In the rows, 128 means zero.
One turn moves each row of this set onto another row. After a few examples, where does it send each row asked below?
tema: [136 132 150 136 146 102 123 125 108 133 112 168 121 136 117 169 156 112
 162 123  84  86]
tilek: [151 155 126 111 160 148 135 140  97 105  93 123 145 155 133 158 119 128
 188 138 120 115]
kalu: [141 150 128 138 110 132 120 155 104 103 115 104 151 114 124 143 110  87
 164 125 125  90]
rine: [162  95  94 121 120 124 125 131 112 129 161 153 120 162 127 135 116 143
 121 136 125 103]
Kibe: [141 138 136 132 143 150 134 143 114 134  69 124 101 161 113 179 110 120
 165 132 118 145]
gir: [142 137 110 116 152 148 112 118 114  96 151 103 100 118 158 165 109  96
 143 129  98  94]
pamif: [129 148 125 163 151 138 122 130 110 133 124  95  71 124 161 151 120 103
 135 124  93 115]
siso: [125 131 115 152 106 161 153 125 111 129 171 156 118 135 118 164 150 124
 137 139 116 119]
subi: [126 132 105 149 105 163 156 122 104 125 166 157 104 123 119 158 145 127
 139 136 127 114]
Ginal: [133 143 136 114 108 127  83 113 110 125  97 145 104 137 141 182 141 142
 132 144 113 139]
dotal: [145 117 114 158  91 126 118 142  99 151 140 160 107 158 146 126 157 119
 138 108 104 129]
Roka: [142 109 108 123 131 167  87 143 126 145 101 154 144 131 152 160 107  72
 142 134 125 118]
volat: [150 118 122 129 172 125  89 132 125 132 134 129  82 137 179 151 112  94
 130 121 116 111]
Lar: [141 123 128 104 149 142 122 156 102 108  78 156 112 145 151 146 109 102
 174 124 141 148]
fovun: [144 122 116 158 102 117 123 134 102 153 138 160 105 151 151 128 163 131
 144 101 105 120]
gadel: [130 122 110 151 159 175 132 152  68 116 116 164  98 133 123 132 131 105
 147 143 141  82]
lile: [128 120 132 113 102 158 138 110 114 128 112 116 112 140 108 126 102 120
 135 120 134  68]
boni: [120 127 131 153 122 173 126 138 108  72 103 126 120 113 154 183 118 116
 148 124 112 125]
mekib: [118 146 104 118 186 140 134 150 126 131 113 148 116 122 115 144 155 146
 148 135 105 109]
semud: [158 103 100 127 123 124 127 145 110 126 171 154 128 160 122 127 122 133
 125 139 130 104]
Zafe: [ 98 125 146 137 131 151 156 118 126 157 102 151 107 123 140 114 129 114
 138 120 133  94]
Fozot: [129  85 131 132 106 134 117 122  79 108  98 140 111 163 143 157  98 130
 119 150  96 114]
Sis: [168 127 126 123 161 113  96 144 139 108 106 146 126 126 121 179 102 116
 130 150 126 106]
Gafil: [113 114 146 175 150 138 135 156 135 151 100 111 142 147 142 156 110 114
 138 131 116 117]
subam: [152 138 103 167 162 145 104 169 105 133  74 131 116 135 154 127 136 117
 149 114  97 111]
kogip: [138 123 138 105 116 142 105  96 119 159 104 154 134 148 156 124 128 117
 142 123 126  78]
vima: [129 110 112 124 131 161 105 162  86  85 108 119  93 150 137 131 128 145
 142 102 144 110]

lile goes to Zafe
vima goes to mekib
Gafil goes to Roka
And these:
tilek goes to Kibe
tema goes to Fozot
volat goes to gir
siso goes to dotal
boni goes to subam
fovun goes to rine

